In the rows, 128 means zero.
Where one turn sends some rows of the set: a few examples, then the rows asked
Bog: [133 121 114 123 159 131 128 108 140 154 146 151 148 109]
Tabar: [158 137 141 168 159 119 125 133 135 125 127 154 121 126]
Pigub: [136 141 113 137 151 104 142 121 161 154 127 168 129 134]
mitan: [170 112 157 141 160 127 117 101 139 152 140 136 117 133]
zafe: [143 126 151 154 149 141 120 115 108 149 137 143 105 144]
mazu: [125 123 106 136 135 105 148 120 143 162 125 160 124 140]
rol: [157  96 147 139 142 127 128  99 122 161 135 128 115 139]
dugir: [150 110 112 127 127 105 148 128 136 158 129 131 124 129]
Lor: [140 116 120 127 163 136 117 109 134 151 153 149 139 109]
munu: [162 121 150 153 153 146 118 120 120 149 146 142 108 132]
nofom: [153 140 154 150 146 141 131  87 145 139 115 157 137 131]
vep: [152 146 157 152 166 138 118 115 129 142 137 152 114 137]
Zuru: [150 141 125 143 163 109 122 124 162 148 137 168 117 132]
dibi: [129 118 124 140 125 135 163 115 118 165 124 140 131 139]
Maz: [131 121 120 160 131 113 155 129 119 140 113 146 129 134]
puse: [133 143 126 137 140 129 168 116 144 160 119 151 147 132]
tiso: [144 107 136 148 132 143 137 117 106 161 138 136 112 138]
Tifup: [142  99 134 132 131 120 150  97 127 166 123 130 129 140]
Taki: [141 117 145 149 126 143 137  85 121 148 114 148 129 139]
Motuf: [137 110 117 127 157 136 118 109 128 154 153 147 137 110]
guki: [153 135 142 130 157 115 150  99 165 155 121 145 146 130]
buva: [171 112 129 136 145 113 119 131 137 149 144 133 109 126]
kadir: [139 121 118 125 164 133 121 109 141 151 150 152 144 108]
pabav: [131 109 113 125 152 134 126 108 127 156 149 146 141 112]
vigir: [152 157 140 141 160 132 149 118 158 149 128 157 143 125]
rebag: [130 114 111 123 153 132 130 108 133 156 146 148 146 111]
tetu: [149 147 133 162 157 113 142 132 146 127 118 157 134 125]
gazom: [152 127 113 125 136 102 151 129 154 155 126 138 134 124]
lak: [153 120 138 169 148 122 123 132 117 130 129 146 111 131]
veg: [130 107 111 142 131 111 134 121 126 163 133 154 109 143]
num: [136 139 123 158 142 110 157 130 137 135 110 153 139 129]
gupa: [173 128 130 133 154 109 122 132 155 144 140 139 119 121]
kas: [155 125 130 148 159 116 108 124 144 148 146 162 102 135]
timo: [144 163 150 146 166 130 137 115 146 143 127 159 132 135]
Bive: [140 119 132 127 139 114 161  97 148 163 116 138 144 135]
vaz: [169 131 155 136 168 121 128 101 160 149 132 143 132 128]
rida: [157 131 157 153 145 146 121  88 134 139 121 153 126 133]
ruviz: [137 128 141 146 127 139 147  85 133 148 108 151 139 137]
lol: [164 135 122 127 150 103 139 131 162 147 132 142 131 121]
fula: [144 139 146 146 138 138 144  86 145 143 109 156 143 133]
Bod: [145 108 122 148 143 117 114 123 126 156 143 155  97 141]
nive: [150 119 153 154 134 147 124  87 123 144 120 148 123 137]
Nagup: [141 111 128 166 134 119 138 131 108 137 122 142 115 135]
Pana: [166 146 152 150 168 141 124 121 146 144 141 152 124 127]
Nepag: [119 135 130 141 134 128 160 111 120 158 116 147 132 145]
nopul: [127 157 136 140 150 125 157 112 141 151 116 156 140 139]
Mumi: [127 120 137 147 133 136 142 112 103 158 127 141 115 148]
fot: [160 102 120 132 131 111 131 130 129 155 138 128 111 129]

puse -> vigir
Pigub -> Zuru
buva -> fot
Where do these go?
Nepag -> nopul
pabav -> rebag
rol -> Tifup
nive -> Taki
Nagup -> Maz

